In the rows, 128 means zero.
Each row of X is roughly a mix of the hidden directions of one of a few groups.
X, 124 rows:
[[ 63 160 116 117 142 116 153 171 143 162 125 136 110 177 108 191 104 152
  152]
 [186 105 152 140  94 148  87  94 119  95 123 102 122 116 179  69 138 113
   94]
 [191 125 130 116 109 139 139 100 108 146 154 162  74 180 153 115 188 145
  141]
 [ 92 173 114 122 147  91 103 155 134  83 131  79 159 105  72 156 113  88
  115]
 [184  82 163 135  94 118  95  97 120 109 140 138 119 128 205  99 154 139
  112]
 [137 156 129 150 109  79 132 185  92 125 119 108 197 124  81 155 108 101
  152]
 [128  91 128 107 158 172 125  71 158 132 136 157  63 120 170 101 159 153
  108]
 [ 93 138  96 104  62 101 133  94 137 126 189 144 132 161 154  97  94 165
  120]
 [149  96 139 117 112 168 110  67 161  94 131 120 119 112 203  90 125 126
   93]
 [ 75 177 129  97 121 157 159 141 144 150 131 125  92 192 117 175 101 156
  148]
 [177 125 154 129  77 152  97  90 130  92 131 105 101 147 186  78 139 126
   98]
 [ 97 129  89 137 121  91 129 145 115 134 145 115 216  96  97 135  72 103
  129]
 [145 142 139 155 157  98 141 192  96 153  98 127 159 116  69 174 145 107
  163]
 [119 174 130 130 170 116 113 169 152  91  98  82 132 122  94 190 140  79
  124]
 [140 194 123 111 138 138 110 142 131 115 132  92  65 187  98 163 166 106
  124]
 [ 67 141 118 126 155 121 154 170 150 172 114 149  96 176 126 187 112 157
  149]
 [180 125 156 133  82 153  92  96 129  87 122  97 105 141 183  80 138 119
   97]
 [ 66 179 102 103 117 150 159 143 140 165 142 123 112 176  93 160  88 151
  145]
 [143 115  93 164 118 169 106 123 111 141 101  92 146 124 130  51  84  91
   91]
 [ 84 157  94 121 170 120 165 152 127 148 129 137 159 103  46 161 116 116
  151]
 [138 161 161 122 123 162 137 135 138 114  97 127  35 186 135 118 162 149
  131]
 [126 164 123 146 112 102 113 170  98  96 110  78 188 128  87 128  89  79
  124]
 [206  99 146 125 128 139 147 109 115 157 140 171 108 148 167 147 191 140
  153]
 [132  86 113 120  92 149 141  80 108 166 165 170 122 138 161  64 114 171
  128]
 [170 119 166 118 143 152 121 114 135 132 120 145  48 157 164 144 194 152
  132]
 [110 116  88 133 130  83 124 134 115 130 157 124 221  88 105 141  91  96
  127]
 [164 116 176 137 174 153 130 139 165 105  75 126  98 108 159 174 177 113
  130]
 [ 64 180 100 104 118 145 160 141 137 163 144 123 118 173  88 162  88 148
  147]
 [144 106 168 110 137 149 114  92 178  75 114 125  99 119 206 148 152 130
  108]
 [104 124  90 131 131  75 115 142 110 125 157 116 214  94  99 146  91  99
  125]
 [169 106 171 124 157 180 123  97 166  94  91 118 102  97 177 137 162 112
  113]
 [132 159 144 133 154  87 144 182 106 129 117 129 155 112  58 184 152 114
  165]
 [121 152 103 140 148 134 146 164  76 185 127 128 139 132  38 122 122 121
  155]
 [177 138 161 128  66 145  92 101 129  92 132  94 108 156 187  97 133 127
  103]
 [187 110 135 127 107 156 156 105 114 162 133 172  85 176 168 109 169 153
  145]
 [ 81 129  98 125 184 110 166 157 131 163 126 159 148 106  66 170 125 131
  158]
 [ 78 171 121 128 106 145 129 157 150 153 114 104  82 204 143 152  88 147
  123]
 [ 92 137  88 107  67 115 125  89 129 124 183 133 129 160 149  78  85 152
  110]
 [114 179  96 124 102 146 116 120 113 104 137  73 159 118  70  87  87  91
  108]
 [126  58 116 127 142 113 117  97 124 156 160 152 192  63 159 130 109 135
  124]
 [ 54 163 114 127 116 154 114 131 149 110 110  87 103 131 101  85  68 135
   98]
 [ 55 164 100 127 153 145 148 167 143 161 107 117 106 169  92 160  86 134
  134]
 [126 208 109 121 118 112 133 161 117  96 125  91 117 176  67 145 133  93
  133]
 [191  89 168 113 126 120 130  85 124  88 143 163 123 102 170 115 188 135
  134]
 [175 112 165 151 185 167 126 147 130 127  68 112 128  83 117 149 163  92
  133]
 [ 89 161  87 131  99  92 138 160  87 163 158 130 149 163  68 118  91 138
  144]
 [ 91 185 108 130 135  99 106 166 134  90 121  75 148 128  71 148 105  88
  115]
 [116 159 142 127  82 168 109 131 143 136 113  89  79 200 173 125  95 143
  110]
 [119 118 104 123 121 187 102  82 127 115 127  94 111 135 149  53  90 110
   83]
 [161 162 165 123 128 150 138 137 136 100  96 130  45 175 129 129 183 136
  136]
 [152 143 164 125 128 168 132 124 143 120  99 132  36 173 150 118 173 150
  128]
 [173 131 166 122 137 154 128 119 135 127 114 143  46 165 157 138 192 148
  135]
 [179 120 167 142 185 163 133 143 124 123  77 117 131  84 105 157 171  92
  142]
 [143 147 138 116 103 185 152 111 125 156 124 142  54 193 140 102 144 162
  137]
 [179  81 151 132 113 156 150  97 123 161 128 177  99 139 182 103 162 164
  143]
 [ 64 179  95 105 124 140 161 143 133 164 146 124 129 162  77 160  87 142
  147]
 [ 70 169 119 126 118 148 129 160 146 149 109 103  85 201 134 155  83 143
  124]
 [ 86 158 106 130  67  65 132 159 124 136 159 131 154 175 129 145  85 152
  140]
 [ 76 148 127 131 156  86 102 155 144  63 111  92 154  89  93 138 106  96
  107]
 [183 129 133 112 111 146 152 108 105 151 149 168  78 190 149 123 180 150
  151]
 [171 123 143 156 183 183 135 149 115 153  70 112 121  95  88 126 153  93
  133]
 [191 106 132 119 109 141 143  98 106 157 155 172  88 169 164 112 180 152
  145]
 [ 91 156 106 111  71 106 159 126 137 168 174 160 113 170 125 135 111 185
  152]
 [ 80 139  95 125 177 107 166 159 131 160 128 154 153 106  61 169 121 127
  155]
 [ 98 152 116 100  92  64 151 134 116 137 189 163 146 147  99 157 130 168
  160]
 [ 60 147 104 134 163 128 152 175 149 174 105 138  99 165 107 174 103 145
  140]
 [190  88 160 152 113 118  86 112 123  89 113 119 122 110 188  89 158 114
  101]
 [185  84 130 151 116 106  93 104 106 106 138 125 167  70 145  75 147 104
  108]
 [179 145 126  97 132 134 117  98 112 133 170 141  66 178 131 142 198 131
  134]
 [123 103 125 116  97 145 104  78 159  94 143 121 113 146 212  92 106 136
   88]
 [189 162 156 131 134 130 138 156 127 123 104 128  82 176 128 171 194 115
  149]
 [143 109 176 105 145 139 118 100 174  77 116 130  98 124 201 166 162 133
  117]
 [ 63 154  88 147 150 138 130 174 132 171 104 101 133 142  81 140  73 117
  123]
 [163  76 149 133 101 144 161 108 107 181 136 185 135 130 172 110 135 173
  155]
 [141 175 122 121 168 104 106 161 137  99 121  91 121 146  97 200 162  78
  128]
 [101 161 110 115  95  92 104 125 109  67 153  87 179 129 104 106  84  98
  108]
 [ 54 143 106 132 117 123 120 138 134 118 125  96 171  96  94 101  52 123
  109]
 [ 86 172  98  90  98 157 130  82 144  96 163 111  95 153 108  79 102 136
  106]
 [133  98 110 121 114 160  98  69 136  95 141 110 129 115 175  60 105 113
   82]
 [197  92 151 130 109 117 104  88 109  87 146 132 153  83 156  87 164 112
  115]
 [100 124 113 102  96 156 114  71 159 103 155 122  94 153 183  83 102 148
   92]
 [ 60 141 108 135 129  97 117 150 133  98 121  98 181  94  91 115  66 111
  111]
 [129 142 120 145 161 112 145 174  86 171 118 135 149 108  39 147 142 119
  161]
 [ 83 156 100 125  66  70 132 150 120 138 168 133 152 173 126 131  83 155
  136]
 [169  86 127 126  95 153 149  91 107 184 156 175 119 144 170  97 139 167
  144]
 [176 140 156 116 142 134 122 124 128 115 124 140  50 174 146 150 202 133
  135]
 [ 82 148 114  95  76  75 134 118 135 116 186 148 128 174 148 144 107 170
  136]
 [160  70 163 138 127 122 116 118 137 138 120 165  90 144 213 132 160 160
  126]
 [189 118 145 116 159  85 121 123 116  94 146 152 120 129 135 170 210 108
  143]
 [186 106 150 140  90 141  87  94 118  90 127 104 126 117 177  69 139 113
   96]
 [102 162 115 141 145  89 145 190 101 162 122 134 132 142  52 164 131 131
  161]
 [ 70 160  90 115 167 128 169 152 132 153 131 138 144 122  53 160 109 126
  152]
 [181  96 157 134  84 140  97  93 127 112 134 126 103 141 204  88 146 141
  106]
 [166 138 169 122 138 150 127 126 139 111 104 138  43 165 150 135 193 143
  132]
 [156 127 157 127  70 160  91 104 126 116 130  95  99 171 196  96 112 138
  102]
 [ 98 138 104 100 187 149 185 119 131 137 132 163 136  96  55 143 141 124
  157]
 [102 175 134 113 159 129  90 136 155  72 113  82  64 142 104 139 150 106
  100]
 [168 124 165 121 136 160 126 112 140 125 113 143  42 160 160 127 189 149
  129]
 [ 91 142  99 110  58  94 140 109 146 135 181 149 128 166 157 112  96 173
  127]
 [ 90 129  79 145 105 155 135 124 145 184 129 138  78 168 137  75  95 161
  108]
 [ 54 114  95 122 126 127 122 118 129 140 146 117 182  95 112 106  51 133
  113]
 [176  93 157 125 165 190 122  84 146 110 102 125 111  79 157 110 164 110
  112]
 [194  92 145 128 114 124 108  82 110  88 146 133 152  79 150  77 162 112
  115]
 [158  87 108 141 160 182 110  89 108 141 118 120 128  85 121  55 130 100
   99]
 [197 104 156 139 107 119  93 100 108  80 130 110 157  85 152  88 155 100
  109]
 [ 80 172 129 113 104 151 135 148 147 143 122 109  80 208 143 158  93 152
  129]
 [164 129 164 120 136 167 135 116 139 128 108 144  43 168 160 128 182 151
  133]
 [ 95 163  90 123  96  94 137 151  81 154 167 128 157 161  67 116  91 136
  145]
 [155  93 138 142 140 175  95  97 145  96  94  96 128 102 181  86 115  95
   85]
 [128 128 125 142  95  78 165 160 132 186 149 178 142 132 123 166 140 177
  170]
 [185 131 140 135  97 160  97  92 111  92 128  84 153  92 130  69 128  93
  101]
 [124 119 128 100 138 132  87  79 125  47 147  95 146 101 140  91 117  93
   90]
 [ 82 161 100 119  66  77 134 145 117 135 170 131 148 179 123 131  82 153
  136]
 [101 143  83 108 155 141 170 110 118 150 155 147 165  85  46 119 121 119
  148]
 [129 157 142 135 156  93 146 182 104 139 114 130 152 111  56 183 151 119
  167]
 [160  86 141 140 101 174 151 101 129 173 119 167  97 144 182  85 134 169
  133]
 [123 119 120 119 100 191 131  84 134 167 139 138  71 157 157  74 116 168
  114]
 [180 117 135 111 114 157 147  94 112 154 150 168  75 176 158 114 178 155
  144]
 [ 84 139 100 122 189 125 174 152 136 154 118 155 141 102  60 166 131 124
  156]
 [112 110 121  98 117 151 106  60 163  81 154 124 100 121 179  84 122 136
   89]
 [120 185 122 112 157 120  90 138 146  77 128  81  79 148  92 152 160  93
  105]
 [190  96 143 142 113 134  93  93 116  86 124 114 138  90 157  66 151 102
   98]
 [ 68 130 109 140 142 110 103 144 146 110 118  88 183  77 105 131  70 105
  104]
 [ 94 114  83 131  88 139 121 100 141 160 154 140 100 166 167  70  88 161
  101]]

Here is one row from each group, named. Which group is each of the other rows in?
[171  98 133 120 101 159 160 102 106 185 149 178 111 164 164 115 147 166
 156]  <116>
[124 110 119 121 119 176  99  78 153  96 124 103 104 130 181  70 103 116
  78]  <60>
[109 182  96 125 124 146 129 133 118 114 130  80 165 106  50 106  93  88
 119]  <46>

[178 109 163 137  76 144  87 103 124 111 128 107 108 149 204  96 133 136
 104]  <46>
[149 175 147 137 159 135 127 171 153 103  81  95  97 153 112 188 164  92
 132]  <116>
[136 136 143 141 170 154  94 148 107  88  82  68 148 109 101 123 110  65
 107]  <60>
[165 106 169 145 192 153 128 145 148 123  72 129 103  94 139 167 178 111
 133]  <60>
[113 144  90 132 143 164 128 132  72 173 133 112 132 135  48  82 100 112
 130]  <60>
[ 65 165 114 112 134 134 160 158 150 162 126 137  94 185 113 179 104 157
 147]  <46>
[143 132 147 129  77 166  99 107 135 123 123  99  82 182 194  96 108 142
 101]  <46>
[195  76 165 150 133 120  98 112 122  96 110 133 128  92 180 101 170 115
 111]  <46>
[145 171 141 106 133 144 102 123 132 113 135 108  36 181 121 137 180 132
 119]  <116>
[101 132 113  84 117 145 106  59 143  68 167 113 112 123 144  79 115 126
  92]  <60>
[ 96 118  89 139 124 105 125 136 123 145 145 114 217  86 107 132  67 106
 123]  <116>
